One turn moves each row of this set onto another row. After a few examples, where does it send each row asked below?
z982: [ 19  -6  -7  10 -11 -14   5   9 -12  -3  16   8  15  -6  10  -6 -14   8
  18   7   1  -4 -23 -15  -5   0   0  28   2]
z49: [ -6  12  12 -10   0   3  16   5  11 -29  -7   5   1 -24   5   3  24   0
   4   5  -8 -28  17  18   6  -2   5  19  10]
z716: [ 15  -7   2  -2  12 -19   7   0  14  -5   4  24 -11  11  15  -1   0 -13
 -33  -9  -7 -17   3  -3  11 -10  -1   7   8]
z784: [-20   2  -4  -6  24   2   0  -9   8 -13  -2  11  -5 -15   6   5  -4  -8
   6   3  19 -17  -6 -16  19 -30   6  27  11]
z952: [  0  -8  -4  -4  -1  -4 -25   1 -20   3   2  14  22  -8   3  16   3   4
   4 -23   4  15 -11  -1  12   2   9   5  -9]
z187: [ -8  23  15  -8  -3  -9  -1  -5   0 -13  15   2  11   5 -15   3  11  -7
 -18   1   0 -10  13  20  23  -5  -9   4  14]
z932: [ -6  16   8 -16  17 -11  -6   4 -13   4   2  23  -2  -8  -8   0   2  -2
 -13 -15  20 -24 -14  24   9   9  13  25   8]
z913: [-16   5 -13 -12  12  17   3 -22   0 -23  -4  13   3  -2   8   3  12 -12
 -20  -2   9 -31 -16  -3   6 -21   3  21  -3]
z694: [  5   7   9   1  -5   3  -5 -23  -9  -9  -4  13  -2 -16 -22 -14 -13 -22
  -9  -3  11 -23   9  -2  25 -10  16  31   9]
z589: [  2  17  -2 -12 -12   5   2 -21  -8  -9  -3  35   2  -1  -9  -6  -4   2
  -8 -19  15 -18  -9  11  17  -8  21  24  21]
z679: [ 18 -17   1  16 -20  -6  -3  -4 -18  -9   3  24   9 -11  20 -21   8  -7
  -4   1  -4   2 -15   6  -1 -13   0  24 -16]
z75: [  4  -5 -18   3 -13   4   9  11 -17   5  -9 -13  -1 -17   9  -3   8   9
  -3   5 -10  -6 -15   2  -9  11   8  29  -6]
z378: [  3   4   2 -11  -3 -11  -2  13  -4 -21   4  37   8  17   6  17  21 -11
   0 -10  -2 -15  15  17  17 -17  -3  11  -7]
z719: [  4  15   8 -18  -3   0   3  -7   3 -19  23   6  13  -2 -21   3  16 -11
 -20   9   7 -14  16  15  22   1  -6  14   8]
z555: [-22  -2   1 -23  24   4   6  -1  11 -13   0  23   6  -8  18   3  -2 -20
   6  -5  14 -23  -9  -2  20 -13  11  29  -2]
z715: [  3  -4 -17   0 -22   2  13   8 -14   2  -3 -12  -2 -18   7  -2  10  10
  -2  12  -9  -6 -15   0  -9  10   9  28  -5]
z408: [ 11 -12  -3 -22 -13   2  -7 -10   0 -15  14  22  -1 -17  13   3  13 -36
  10 -20  -6   3 -15  -2  15   2  17  27  10]
z663: [ 20  -6  -8  10  -7  -7   6  11 -12  -1  14  11  15  -7  12  -2 -13   7
  20   1   3  -2 -27  -8  -2   1   2  33   3]
z753: [  3  -4  -1  10 -13  -2  10  13 -14   2  -6  22  -7 -22  16 -16  22 -10
  21  11 -10 -11  -6  -7   8  10   7  11  -9]
z851: [ 11  13 -16  -1  -7   3  13   6   4 -21   3  -5   6   9 -12  24   5  11
  -1   6   1 -20  14  -5  12 -18  -1  24  12]
z152: [  8  11 -16  -4  -9   2   9   3   1 -24   0  -2   3   7 -17  27   9   1
  -2   8  -2 -23  17  -9   8 -20   6  23  15]
z399: [ -4   9  17   7  11  -8  10  -8  13  -3  -7  18  -9 -21   4  14   2  -1
  -5   0   1 -22  -8  19  20   4  -5  -8  -1]
z96: [  7   5   4  -4  -2  -8   6  13  -1 -22   2  33   7  18  11   8  26 -12
  -3  -5  -3 -19  17  15  21 -15  -4  12 -10]
z614: [ 12  -9  -5   6  -4  10  -8 -10  -9 -15  -7   9  17 -15  -5   4  23 -21
 -12   7  -2  -6  -9 -21  -3   7  32   8   5]
z227: [  2  -3   3  12   5  -6 -21   7 -14   4   8  -9  -8 -23   1  16  11 -14
  -4 -11  -4   2 -15 -16  -1  -9   9  21  22]
z500: [  3  -1  15  -4  14 -22 -14  10  -1 -27  15   0  12  -8  -5   9  -8   0
   0  -3   3 -13  20   6   4 -18 -14  29   4]
z505: [  2   0  -8   5  11  -6 -13   7 -15   7  10  -2 -10 -25   8  22   7 -19
  -5 -14  -8  -1 -15 -14   5 -12   4  18  26]
z703: [ 10  -6  -2  13 -11   4   6   5 -14  -6 -12  22  -3 -20  16 -15  20 -20
  14  13  -4 -12  -5 -14   6  14  15  13 -11]
z287: [-21  -1 -13 -16  15   7 -11 -14  -5 -14  -2   5   0   7   7   2   1  -8
 -12 -14   8 -19  -7  -2  19 -22  -8  23 -17]
z36: [ 10  -2  16  -4  10 -21  -7   8   4 -27  17   3  15  -5   1   1  -8   3
   1  -3   5 -12  19   9  10 -20 -16  31  -1]
z601: [ 18 -15   3   6 -26  -7  -4  -6 -18  -8   6  27   9 -14  26 -13   1 -13
   0  -8  -3   3 -13   6   2 -11   1  30 -17]
z382: [ 14   0  -8   9  -7 -11  -3   8 -18   0   7   8  15  -7  13   5 -16  13
  18  -4   8   1 -24 -10  -3   4   1  25  -2]
z272: [ 12 -14   3  14 -23 -13  -2   1 -20  -5   7  23   8  -8  22 -18   7  -9
  -6   5  -6   2 -12   6   0 -13  -4  21 -17]
z844: [  3   5  -4  -7  17  -5  -9   8 -20  10  -2  16  -9   1 -15  -7  -2 -17
 -25  -8  10 -25  13  -6  20   0  10  28   2]
z744: [ -2  -7 -10  -9   4  -2 -23  -9 -18  -8   2  14  22 -15   1  16   0   4
   2 -14  10  16 -13   6  14   6   5   0 -10]
z848: [  7  -7  -2  17  -9   2   7  12 -13   1 -11  18 -10 -20  15 -17  20 -14
  21   9  -9  -9  -8  -8   9   8  11  16  -6]
z856: [  4  -6  -7   5   6   4  -9 -14  -9 -20 -12   3  19 -15  -2   3  14 -26
 -15  12  -3  -5  -9 -15   1   9  26   0   4]
z584: [  3  16   2 -24  -1 -11  11   0   5   0  20  16  15 -10 -11   3  10  -6
  -1  -8  -5 -18  25   8  28 -15   3   9  19]
z203: [ 20  -9   7  -8   8 -12   6 -16  22 -19  11   1  -1  -5 -12   4 -17  -9
  -5   8  11 -17  -4  -1  20   9  -1  19  -9]
z974: [  8  16   4 -19   7 -23   6   2   9  -7  20  11   7   0 -12  -3  19  -7
  -8   0   2 -17  20   2  18 -16   8  10  26]
z121: [  5   0 -15   5 -11  -1   5  10 -18   6  -8 -14 -11 -21  13   3  12   3
  -6   5  -6  -8 -14  -6 -14   7  12  30   1]
z320: [ 10  -2 -16 -18 -10   9  17 -13  16  -3   2  16 -17 -13   0  12  -3  14
 -13 -14  -4 -12   8   0  23  -3  -2  13   8]
z359: [  9 -14   8 -17 -17   9 -10  -6  -4 -11  13  23   9 -22  11   5  15 -29
   9 -22  -7   1 -15   1  10   8  18  29   2]
z494: [ -8   9  14 -14  -4   2   8   0   9 -36  -6  14   4 -24   0   5  22  -7
   6   2  -7 -26  18  18   4   0   7  19  12]

z49 -> z851
z505 -> z744
Now find these:
z913 -> z784
z320 -> z203
z848 -> z75
z844 -> z932
z753 -> z715
z227 -> z952
z494 -> z152
z187 -> z584
z703 -> z121

